cols: Q L Y Z J P T N M K
J_226: [172  81 106 107 173 170 141 119 144 102]
J_546: [172  81 149 107 173 170 172  87 150 130]
J_687: [130 143 158 162 102 137 124 139 119  95]
after: [158]  [162]
J_226  [172  81 106 107 173 170 141 119 144 102]
after: [143]  [158]
after: [150]  [130]
after: [124]  [139]

cols: H S A V D G C X
J_582: [172 111  87 151  79 125 172  91]
J_381: [146  98 110 114 153 112 123 124]
J_613: [132 111  87 151  79 125  77 113]
J_520: [139 104 138 178 102 162  86 135]
J_573: [111 164 126 148 129 139  80 116]
J_370: [ 94 102 138 130 138 117  92 126]
J_159: [ 94 102  87 130 138 117  92 126]
J_707: [143 108 133 129 139 128 143 118]
down: [111  98]  S
J_159  [ 94 102  87 130 138 117  92 126]
[172 111  87 151  79 125 172  91]  J_582
J_370  [ 94 102 138 130 138 117  92 126]
J_582  [172 111  87 151  79 125 172  91]

cols: F R W U B E
J_52: [120 103 115 156 104 127]
J_973: [130 106 114  83 107 133]
J_3: [144 105 113 186 105 133]
J_973  [130 106 114  83 107 133]
J_52  [120 103 115 156 104 127]

cols: sapa dera temo Zis
J_17: [169 147 107 164]
J_255: [181 145 106 162]
J_829: [110  85 147  80]
J_232: [138 152 146 111]
J_67: [156 113 133 139]
J_363: [132 179 164 118]
J_270: [129 181 124 154]
J_962: [109 105 115 139]
after: [146]  [111]
down: [ 80 111 139 118 154 139]  Zis
J_255  [181 145 106 162]
down: [132 129]  sapa

cols: Von bab rimo sikil tinib marof gogur Getiz rogu gifa
J_690: [115 131 124 135 133 136 133 134 126 125]
J_262: [ 97 114 101 173 115 122 160 108 114 124]
J_113: [ 98 162  95 163 118 116 129 115 112 131]
J_880: [127 126 125 130 126 123 124 125 126 130]
after: [136]  [133]
J_262  [ 97 114 101 173 115 122 160 108 114 124]
after: [163]  [118]
after: [101]  [173]
down: [118 126]  tinib

cols: tuzu tevo vafid Luzu pari genun sose lal gog
J_622: [150 102 165 123 121 129 147 100 115]
J_877: [107 135 107 125 128 107 115 131 134]
J_123: [151  73 123 124 122 123 130 181  77]
J_243: [146 128 130 153 148 111 111 149 137]
J_59: [103  92 125  78 105 117 151 136 162]
J_384: [132 124 169 115  78  77 100 135 151]
J_368: [122 120 129 117  98  90  99 116 134]
J_245: [146 128 130 153 148 122  89 146 129]
down: [77 90]  genun
after: [105]  [117]
J_622  [150 102 165 123 121 129 147 100 115]

cols: rur rar gosuz lon zilin kem Lus
J_608: [148  85 164 119 180 140 108]
J_413: [ 84 127 124 140 125  74 149]
J_631: [128 121 155  88  72 138 107]
J_477: [126  91 154 106 133 181 101]
J_763: [110 110  92 139  81 150 165]
J_755: [125 121  84 151  86 127 137]
J_131: [ 94 130 100 121  98 103 104]
J_459: [113 149  85 110 179 112 110]
J_850: [ 99 125 130 126 140  71 104]
J_144: [ 91 146 149 120  89 125  83]
J_446: [113 170  89 131 149 171 108]
J_467: [184 161 129 133 156 101 155]
after: [139]  [81]
down: [128 126 110 125  94 113  99  91 113 184]  rur
after: [128]  [121]
J_631  [128 121 155  88  72 138 107]
J_467  [184 161 129 133 156 101 155]
after: [181]  [101]
after: [138]  [107]

cols: gom vupi petu Seno minu veba taput
J_511: [116 121 129 108 163 112 142]
J_72: [136 172 116 152 139 122 133]
J_809: [101 140 123 131  97 148 122]
J_874: [137  70 162 120 115  76 107]
J_72  [136 172 116 152 139 122 133]
J_874  [137  70 162 120 115  76 107]
J_511  [116 121 129 108 163 112 142]
after: [108]  [163]

cols: sokop Gega Zolak Rine
J_539: [ 83 132 152  89]
J_948: [120 156 159 112]
J_246: [132  98 115 150]
J_76: [144 107 154 128]
J_104: [152  83 105 126]
J_826: [176 131 110 117]
J_201: [143 105 109 110]
J_369: [178 165 144 142]
J_776: [132  98 115 168]
after: [109]  [110]
down: [ 83 120 132 144 152 176 143 178]  sokop
after: [120]  [156]

cols: mir zum talom Romu Mezi tabo
J_288: [113 128 142 168 107 106]
J_457: [130 172 132 118 159 118]
J_824: [120 143  92 120 143 149]
J_740: [117 131 125  96 104 125]
J_45: [113  96 110 124 117 160]
J_456: [161 128 133 135 117 114]
down: [168 118 120  96]  Romu
down: [107 159 143 104 117]  Mezi
J_824  [120 143  92 120 143 149]
down: [172 143 131]  zum

cols: pur zosu vid duzub kizef telo luzim
J_388: [151 108 137 117 117 116 154]
J_794: [133  97 137 108 139 109 112]
J_141: [121 106 119 117  79 124 155]
J_278: [128 126 135 129 102 126  90]
J_784: [102 112 105 115  71 134 130]
J_157: [ 88 133 103 128 105 132 116]
J_340: [125  93 117 110 104 115 112]
J_215: [167 140 138  91 126 127 105]
J_671: [132  91 121 109 126 107 104]
J_704: [103 149 121 124  94 139 136]
J_343: [ 94  85 107 102 150  99 148]
J_798: [143 114 140 109 112 120 112]
down: [154 112]  luzim
down: [ 79 102  71 105 104]  kizef

cols: narab Gamir lan til
J_961: [134 127 133 125]
J_238: [168 166 109 116]
J_146: [134 143 145 118]
J_714: [103 128 143 104]
J_667: [112  96  94 104]
J_918: [144 118  79 139]
J_328: [117 107 136 117]
J_642: [120 168 144 129]
J_568: [129 127 101 125]
J_907: [109  89 120 104]
J_182: [129 113  98 139]
J_421: [112 135 113 126]
[109  89 120 104]  J_907
down: [127  89 113]  Gamir
J_907  [109  89 120 104]
down: [ 96 118 107 168 127  89]  Gamir
[112  96  94 104]  J_667
J_568  [129 127 101 125]
after: [107]  [136]

cols: Big Zamon vanu muga Rimeb raras Nusud lezi Vozo
J_856: [155 119  92  96 128 123 173 148 126]
J_977: [155 119  92  96 128 123 173 154 149]
J_871: [170 137 157 146 132 122 156 127  96]
[155 119  92  96 128 123 173 148 126]  J_856
down: [148 154]  lezi

cols: belop biti vad Nivo zal
J_448: [141 121 135 183 134]
J_584: [136 121 127 167 121]
J_745: [129 137 120 171 141]
J_806: [121 119 107 177 138]
J_976: [129 137 131 171 150]
after: [136]  [121]
down: [141 136 129 121]  belop
down: [120 107 131]  vad
after: [120]  [171]
down: [171 177]  Nivo

cols: nid sibe Pipo Tibot
J_380: [167 126 122 100]
J_839: [112 140  73  89]
J_624: [111 106 143  90]
J_531: [ 84 118 114 147]
J_489: [ 94 101 140 138]
J_181: [125 158  83  84]
down: [ 73 143 114 140  83]  Pipo
down: [140  83]  Pipo
down: [126 140 106 118]  sibe
J_624  [111 106 143  90]

cols: vema Fer Vuru sekil nisa
J_480: [112 144 137 138 141]
J_775: [120  80 141 131 141]
J_441: [ 97 106 140 102 143]
J_259: [148 144 137 138 141]
J_501: [139 109 116 139 149]
down: [112 120]  vema
after: [80]  [141]
down: [141 141]  nisa
J_259  [148 144 137 138 141]
down: [141 143 141]  nisa

cols: Fis kug leta reret
J_954: [102 134 130 128]
J_764: [144 146 108 150]
J_550: [183 111 101 162]
after: [111]  [101]
down: [146 111]  kug
down: [144 183]  Fis
after: [146]  [108]
J_764  [144 146 108 150]

cols: Leror dutus lokal zozok siti Mem godo ziv miri puva
J_654: [171 126 132 151 139 117 137 145 127 125]
J_463: [163 130 143 145 134 106 132 137 140 114]
J_341: [133 107  96 119 113 145 119  94 121 131]
down: [151 145]  zozok
J_463  [163 130 143 145 134 106 132 137 140 114]
down: [132 143]  lokal
after: [106]  [132]

cols: tis lof memi mes vulu
J_797: [119 133 141 139 162]
J_711: [143 123 122 108 126]
J_547: [145 120  85 145 123]
J_386: [143 123 158 108 126]
J_327: [ 74 119 127 101 113]
J_683: [118 135 161 116 147]
after: [116]  [147]
after: [161]  [116]
J_547  [145 120  85 145 123]
down: [108 101]  mes
after: [120]  [85]
down: [141 122  85 158]  memi
down: [108 145 108 101 116]  mes

cols: pobe Lopof rerek solum Tigek Pinim vin
J_26: [120 136 133 108 164 137 115]
J_799: [158 136  97 117 123 146 171]
J_698: [158 144 136 117 123 146 171]
after: [120]  [136]
J_698  [158 144 136 117 123 146 171]
after: [137]  [115]
down: [133  97]  rerek
J_26  [120 136 133 108 164 137 115]

cols: nonam zezud Kere Suri Libav lofi kuz
J_693: [162 152  86 110 161 150 105]
J_536: [107 107  87 106 162 153 111]
J_684: [162 101 119 172 106  95 106]
after: [161]  [150]
after: [153]  [111]
after: [101]  [119]
after: [110]  [161]
after: [150]  [105]

cols: Nif Rebal Puzip nis lagut
J_527: [130 123 133 159  88]
J_415: [124 156 158 134  98]
J_422: [125 108 145 100  95]
J_736: [150 108 144 100  94]
J_103: [141  93 128 119  92]
J_356: [121 158 158 132 101]
J_869: [131 154 162 116 103]
J_355: [125 104 132  83 128]
J_105: [131  85 115 111 113]
after: [93]  [128]
J_415  [124 156 158 134  98]

cols: fugu pema lemi tem kize Gelo Zul filad
J_878: [125 152 100 148 141 162 113 130]
J_31: [126 120 119 138 134  90  97 171]
J_916: [125 152 100 130 141 162 113 130]
J_923: [133 131  98 143 132 107 123 123]
down: [171 130 123]  filad
J_916  [125 152 100 130 141 162 113 130]
after: [143]  [132]

cols: Veruv vud numit Gon Rones dib Rikug sagil pabe
J_851: [154 121 136 127  87  95 100  96 139]
J_50: [131 120 126 127  93 137  90 138 127]
J_670: [131 120 126 127  93 100 134 107 133]
J_473: [131 120 126 127 104 126  95 128 130]
J_743: [132 118 140 131  74  95 128 142 133]
J_453: [139 104 138 131 133 148  94 144 131]
J_452: [131 120 126 127  93 137 105  95 132]
down: [127 127 127 131]  Gon
after: [74]  [95]

cols: tese gabef Kugos Zil bem gizup zib
J_668: [120 133 142 125  77  85 121]
J_189: [120 133 142 124  77  85 118]
J_229: [120 133 142 125  77  85 118]
[120 133 142 125  77  85 121]  J_668
[120 133 142 125  77  85 118]  J_229

